In the rows, zero is written as 128.
Each path below is one point turned by a fixed rotation once a step. After each direction that follows a path, write how fast that rotation turns it, in degrees a step (0 if it stays still).
Each turn is a multiple of 5 degrees from 10 to 175, or 0.
Each row of a path follows its step; steps can be skipped.
Rotation 1:
step 3: [133 130 128 133 130 130 120 133 127 128 142 128 140 114 135 134 135 138
 123 127 141 111 134 122 130 151 129 121 122 117 134 123 123 134 145 123
 140 117 145 120 124 126 130 116 122 139 141 130 123 129 125 139 141 137
 122 129 127 131 135 122 124 130 119 141 125 134 135 129 128 124 133 137
 124 126 132 126 118 117 129 134]
step 5: [133 125 119 135 128 128 138 130 142 144 114 127 118 127 120 149 131 124
 142 130 137 133 125 136 112 129 123 126 135 116 131 135 133 121 130 118
 122 124 131 139 131 134 130 142 136 130 138 118 126 141 123 130 121 127
 129 126 138 125 112 120 141 135 134 130 144 131 121 135 127 128 114 129
 128 122 134 125 122 119 138 120]
step 6: [137 119 124 119 129 132 124 131 123 125 124 121 133 114 131 129 128 121
 122 125 133 132 147 123 142 144 133 126 122 128 126 133 121 131 140 129
 127 127 112 126 120 121 136 129 131 122 130 116 130 110 120 114 139 145
 129 124 126 135 142 121 133 129 132 127 131 137 145 123 117 136 124 126
 129 143 132 127 129 124 113 117]
step 10: [130 134 138 137 118 134 144 132 134 127 128 132 117 130 139 134 132 126
 122 119 121 132 139 119 118 131 133 146 119 134 125 125 124 147 122 133
 127 132 118 134 125 117 143 122 139 126 126 126 131 116 145 143 143 111
 124 125 121 125 116 125 129 131 131 124 120 116 125 126 132 129 126 124
 135 126 135 133 142 127 126 134]
step 12: [127 117 137 131 118 121 130 120 135 133 120 120 132 136 121 115 118 133
 119 120 129 134 118 128 140 141 113 142 122 120 124 138 127 114 124 128
 115 116 120 121 133 129 135 140 117 140 129 140 126 125 121 111 138 132
 131 130 121 121 132 124 116 131 141 117 124 130 130 133 135 135 142 126
 126 134 132 119 127 133 120 127]
step 19: [134 116 122 124 139 115 124 126 118 117 133 122 135 125 147 136 128 134
 112 134 138 129 138 142 123 121 136 122 137 135 132 112 130 130 138 127
 130 119 126 134 140 127 135 140 129 135 107 136 134 132 144 121 122 150
 124 123 125 125 122 129 136 123 124 132 119 125 128 130 131 126 126 129
 127 124 133 126 121 137 126 135]
step 24: [138 122 124 130 125 140 132 133 129 133 131 111 131 136 109 120 121 126
 133 125 119 128 144 143 128 138 117 133 128 114 124 118 122 120 131 128
 122 130 126 144 145 120 126 128 130 131 129 126 129 133 116 132 133 127
 116 131 131 123 124 124 147 129 128 127 131 143 121 130 127 114 141 125
 131 133 121 117 126 119 127 112]
Speeds:
[128 128 128 127 126 130 127 127 128 131 128 125 125 130 128 128 128 129
 127 128 130 127 127 131 129 127 127 127 127 126 130 125 131 127 125 129
 128 125 129 125 128 132 127 131 130 127 127 127 128 128 127 128 131 128
 131 125 130 126 131 128 129 131 125 127 131 127 127 127 130 129 128 128
 127 129 129 132 129 129 127 126] | 110
[126 128 126 129 127 129 127 127 126 126 129 126 124 127 128 127 126 128
 126 130 128 127 126 128 129 131 127 126 124 130 128 127 130 129 127 129
 128 132 129 131 127 123 129 129 130 125 129 130 128 131 126 130 132 129
 127 128 126 128 127 128 128 128 127 130 126 128 126 128 133 125 126 127
 126 125 128 127 126 133 126 128] | 45
[129 127 129 126 128 129 127 129 130 130 127 129 124 129 123 127 124 129
 127 125 128 128 127 125 130 129 129 131 128 132 127 128 124 127 128 127
 128 127 130 130 126 128 126 127 126 129 126 130 129 130 128 130 128 128
 131 128 128 128 126 129 130 127 127 126 125 123 130 129 127 129 125 129
 126 131 130 129 131 128 125 127] | 20
Rotation 2:
step 0: [125 135 118 122 140 134 121 115 119 147 137 123 123 132 129 124 132 132
 131 141 136 117 136 156 118 111 115 136 130 120 123 116 141 113 121 124
 121 124 123 123 132 123 120 119 133 132 131 126 115 127 140 145 144 123
 128 132 139 127 110 129 130 128 137 131 132 133 134 115 126 121 128 127
 135 133 124 124 142 129 123 128]
step 7: [125 120 124 134 113 128 128 117 109 126 136 116 123 135 115 131 131 126
 137 133 129 124 134 111 128 135 115 123 123 118 136 148 125 133 124 140
 132 114 136 111 117 120 127 131 120 105 126 127 144 123 132 118 131 129
 122 130 124 130 127 141 138 144 114 134 120 117 134 135 122 128 128 118
 138 140 127 127 130 129 140 135]
step 10: [126 116 127 114 135 121 131 119 116 124 131 138 128 127 115 131 126 136
 119 122 131 141 135 116 131 136 113 113 118 130 139 130 135 136 144 139
 126 128 139 108 116 138 131 128 129 129 149 127 124 143 135 131 130 138
 136 129 145 130 136 129 131 129 125 107 119 118 119 133 119 129 131 117
 121 128 138 129 137 139 129 120]
step 14: [121 125 132 146 135 119 130 133 127 123 137 134 122 129 130 135 124 135
 143 126 132 113 121 139 145 134 131 128 141 123 109 124 130 127 146 139
 139 131 139 121 128 114 129 133 133 146 112 129 132 128 126 126 120 117
 135 110 120 127 130 129 118 130 131 127 119 128 130 119 138 133 124 138
 111 112 135 138 128 120 131 143]
step 19: [122 141 136 107 120 115 137 129 113 131 117 114 123 139 124 125 116 128
 140 133 122 124 148 139 136 124 138 120 121 139 123 130 136 140 126 128
 136 121 128 131 117 124 140 124 135 116 129 138 125 124 146 140 120 127
 122 120 118 132 135 144 124 118 129 132 139 123 128 132 150 129 128 131
 132 132 136 122 130 134 140 130]
step 22: [110 145 111 126 128 128 147 132 120 118 112 120 126 122 131 127 123 131
 136 115 119 136 131 121 129 117 121 114 124 127 135 133 126 125 127 128
 131 134 121 122 125 144 119 131 134 132 128 153 135 126 128 124 138 131
 137 131 132 124 121 113 128 118 144 121 131 123 116 135 148 127 136 124
 138 142 139 125 133 124 132 142]
step 27: [130 117 133 125 125 146 122 146 133 116 121 121 137 112 129 127 124 134
 121 140 118 138 116 137 130 130 131 144 140 126 129 113 128 126 112 136
 127 138 129 128 134 130 123 143 121 130 145 125 132 143 131 128 120 128
 140 126 137 125 135 130 130 133 122 117 134 144 127 140 144 130 116 126
 124 122 147 126 133 126 134 139]
Speeds:
[129 126 130 128 127 128 127 127 128 130 126 131 128 131 130 128 127 130
 127 129 127 127 128 129 127 125 130 126 126 128 128 131 124 129 126 126
 126 126 128 127 127 125 126 127 132 130 124 124 128 127 130 129 127 128
 126 129 128 125 125 130 129 128 127 129 125 129 125 130 129 124 127 126
 131 127 129 126 132 128 128 129] | 60
[127 126 130 130 129 127 125 132 128 129 127 124 126 130 129 128 129 127
 130 132 129 128 128 125 127 128 128 128 125 128 124 125 128 127 129 127
 131 128 127 125 128 124 129 128 129 127 125 130 131 130 128 128 129 129
 127 126 128 126 132 130 127 129 129 130 130 127 129 128 128 129 122 129
 127 131 128 129 131 127 129 126] | 60
[127 128 129 128 129 130 129 126 126 127 130 128 126 129 128 123 128 129
 133 128 128 129 128 131 127 126 130 130 124 127 129 131 129 129 128 127
 130 129 127 126 127 131 132 125 129 125 126 129 127 130 129 127 129 130
 131 128 130 130 128 129 132 127 131 125 128 127 125 127 128 130 128 125
 130 128 126 128 126 130 127 127] | 115
[126 129 124 128 127 126 128 129 127 128 124 129 127 128 127 129 125 126
 127 126 126 128 126 126 128 129 130 128 127 127 129 127 129 129 126 129
 127 128 125 126 125 125 127 129 127 127 125 127 126 126 126 130 128 128
 129 125 126 126 129 128 130 131 128 126 132 126 128 129 125 131 131 130
 130 129 127 127 128 134 127 128] | 25
[127 126 127 126 129 128 131 128 126 126 129 129 130 131 126 129 126 125
 128 128 128 129 129 126 129 128 126 128 130 126 126 127 132 130 131 128
 127 128 128 128 125 128 126 131 127 129 127 126 129 127 129 129 124 129
 132 130 125 131 126 131 126 129 130 131 125 126 126 128 128 129 127 127
 128 128 126 130 130 125 126 124] | 10
Rotation 3:
step 7: [123 118 121 138 138 133 120 147 117 118 122 128 123 129 120 133 132 136
 122 140 142 131 127 129 122 135 144 131 114 110 110 126 127 133 109 126
 120 133 126 119 137 124 126 124 137 126 130 116 120 133 124 133 133 132
 145 132 122 129 126 130 130 135 133 122 145 143 125 134 118 132 139 131
 133 110 124 133 122 120 129 120]
step 10: [119 145 121 124 142 125 125 138 138 121 115 128 132 130 132 120 137 125
 118 116 116 116 135 136 127 129 122 116 122 121 128 135 118 131 121 108
 132 132 120 120 145 131 140 124 131 135 129 120 129 123 126 137 133 131
 126 128 127 131 128 141 130 118 116 142 121 118 133 135 128 113 116 115
 126 126 121 116 127 119 113 141]
step 11: [127 139 124 145 114 118 148 124 118 131 124 128 132 133 115 118 122 140
 122 132 126 112 127 123 114 139 119 133 142 145 123 137 132 117 142 125
 133 130 129 140 128 136 131 124 132 127 119 137 123 124 126 118 129 146
 119 121 127 130 125 123 118 134 123 139 131 126 123 129 146 130 129 124
 141 117 122 140 132 129 122 128]
step 13: [137 148 134 124 136 113 116 133 140 131 127 134 134 112 126 129 133 119
 128 127 141 141 109 136 136 128 138 127 129 129 123 110 125 126 126 136
 135 133 113 136 136 122 130 119 127 135 124 116 126 130 139 129 133 116
 141 124 122 117 144 125 127 121 122 129 132 135 119 138 132 131 138 130
 144 126 139 121 119 139 137 129]
step 16: [134 116 131 117 123 140 126 126 127 138 133 129 142 123 115 120 127 116
 136 127 118 128 134 135 134 115 120 136 129 122 117 129 131 140 130 125
 135 131 133 126 121 138 129 141 124 130 129 116 127 122 126 124 137 126
 135 137 114 139 134 131 100 123 106 146 115 125 121 128 130 121 117 132
 123 122 117 126 117 130 130 119]
step 22: [130 125 139 129 127 127 141 118 136 124 118 132 129 133 131 121 112 132
 127 135 123 106 144 132 141 122 127 127 131 134 124 141 133 127 136 122
 135 141 119 122 120 112 124 134 139 138 121 127 139 114 130 137 137 133
 118 106 113 123 131 131 123 123 124 133 139 129 127 120 136 126 113 122
 127 121 129 137 137 139 131 127]
step 26: [130 129 136 116 121 135 116 122 129 127 119 140 126 117 131 134 132 138
 143 114 123 139 145 127 129 134 127 132 140 117 139 122 121 109 129 137
 115 116 120 112 135 131 128 127 122 123 139 135 118 135 125 126 132 108
 128 147 123 131 118 129 123 135 135 120 135 123 121 134 129 130 123 122
 119 112 127 129 118 137 126 137]
Speeds:
[127 128 127 132 128 131 127 131 125 128 134 129 127 127 128 127 129 128
 131 129 127 125 127 130 127 126 131 127 128 128 128 125 129 127 131 129
 131 127 129 125 129 129 131 125 129 131 126 128 126 129 130 130 125 128
 126 127 131 128 128 128 130 127 128 129 127 126 131 131 128 125 125 130
 128 128 129 127 132 127 125 128] | 80
[126 127 130 124 127 130 128 130 126 131 128 123 129 125 129 130 130 128
 131 132 128 131 129 128 127 127 130 128 127 130 132 127 131 129 126 129
 128 127 128 124 125 128 127 127 129 128 128 129 126 129 125 128 130 129
 127 129 128 130 132 126 125 128 128 127 128 126 128 131 127 130 128 128
 126 125 129 126 126 129 129 126] | 35
[130 127 127 129 126 127 127 127 128 132 129 126 128 126 125 127 127 127
 128 129 131 126 129 129 126 127 128 127 128 129 124 129 130 128 128 129
 127 127 124 124 126 129 127 124 131 127 127 129 129 130 128 131 128 128
 129 127 126 126 125 128 131 129 126 129 132 131 129 125 124 128 128 127
 129 129 126 130 125 132 128 127] | 70
[127 129 126 128 129 133 128 126 131 131 127 125 125 129 131 126 129 130
 129 127 130 124 128 127 128 130 127 128 129 128 126 127 128 127 130 126
 128 128 130 128 128 130 126 127 127 130 130 126 126 129 129 129 127 129
 127 130 125 130 130 126 125 130 127 129 131 132 130 130 127 133 129 127
 130 129 127 129 129 125 128 129] | 90
